Turns, then the turns between two rows, first turn first; the first pair answered:
turn B:
.34,.06,.30,-.12,-.14,-.13,.07,.15,-.16,.05 |-> .21,-.03,.20,-.24,-.13,-.02,.31,.10,-.15,.20
-.06,.07,.04,.29,.03,-.34,-.44,-.07,.06,-.16 |-> .27,-.02,.32,.03,-.10,-.15,-.31,-.07,.14,-.30
-.10,-.12,.13,.05,-.04,-.13,-.18,-.15,.09,-.24 |-> -.04,-.17,.19,-.07,-.10,-.04,-.09,-.17,.12,-.23
turn R:
-.25,.31,-.28,.02,.02,.14,.05,.00,.05,-.05 |-> -.20,.25,-.31,.01,.11,.16,-.02,-.10,.10,.02
.05,-.14,.00,-.09,-.15,.05,.05,.02,-.03,.07 |-> .08,-.10,.02,-.10,-.16,.05,.05,.02,-.03,.03
.11,-.02,.05,.18,-.01,-.18,-.43,-.05,.03,-.26 |-> .08,-.07,.06,.18,.02,-.23,-.45,-.09,.07,-.21
turn Z:
-.10,.12,.13,-.05,-.33,.14,.02,.14,.01,-.32 |-> -.25,.05,.05,.02,-.26,.14,-.07,.02,.11,-.32
.24,.05,.05,.03,.05,-.02,-.16,.00,-.04,.00 |-> .18,-.02,.06,.05,.07,-.03,-.22,-.03,.01,-.02
.01,.08,-.25,.11,.10,.01,-.21,-.11,.14,-.01 |-> .03,.11,-.34,.11,.12,.00,-.11,-.06,.08,.11
turn P:
.05,-.01,-.01,-.10,-.02,.04,.29,.15,-.12,.17 |-> -.20,-.20,-.01,.03,.05,-.10,.15,.00,.00,.20
-.11,-.17,.00,.07,.12,-.05,-.01,-.09,.06,.16 |-> -.07,-.10,.11,.13,.01,-.04,-.18,-.05,.08,-.12
.09,-.03,.06,.04,-.05,-.10,.00,-.03,-.01,.05 |-> .08,-.02,.08,.04,-.05,-.09,.00,.00,.00,.04
turn E:
.26,.06,.16,-.05,.17,-.14,-.20,-.14,-.10,-.01 |-> .16,.19,.16,.02,-.04,-.18,-.04,.08,-.28,-.07
.05,-.20,.15,-.01,.04,-.07,.18,.08,-.03,.29 |-> .02,-.16,.13,.00,.01,-.07,.22,.12,-.04,.26
.16,-.03,.24,-.14,-.07,.03,.30,.16,-.06,.13 |-> .06,-.06,.20,-.17,-.08,.11,.34,.10,-.02,.10

(2 to 4 turns a pair)
-.06,.02,-.10,.08,.06,-.16,.04,.01,-.06,.18 |-> .14,-.10,.09,-.09,.01,-.07,.10,-.05,.00,.15 : B then B then B then P
-.33,-.02,.00,.07,-.02,-.13,-.04,-.04,.06,-.11 |-> .23,.11,.16,-.11,-.01,-.01,-.10,.02,.01,-.18 : E then E then B then P
-.09,-.09,-.01,.12,.08,-.05,-.31,-.15,.17,-.21 |-> -.11,-.21,-.03,-.05,.13,.14,-.05,-.22,.25,-.07 : B then B then Z
.27,.06,.04,.05,.08,.02,-.15,-.09,.09,-.06 |-> -.02,.06,-.18,.15,.18,-.04,-.07,-.11,.07,.15 : B then B then B then B
-.02,.20,.11,.05,-.28,-.05,.08,.32,-.21,-.20 |-> .07,.21,.04,-.12,-.19,.06,.30,.30,-.22,.02 : Z then P
-.14,-.35,-.04,-.19,.22,.04,.25,-.26,.19,.34 |-> .24,-.21,.06,-.28,.22,-.05,.27,-.11,-.01,.44 : Z then E
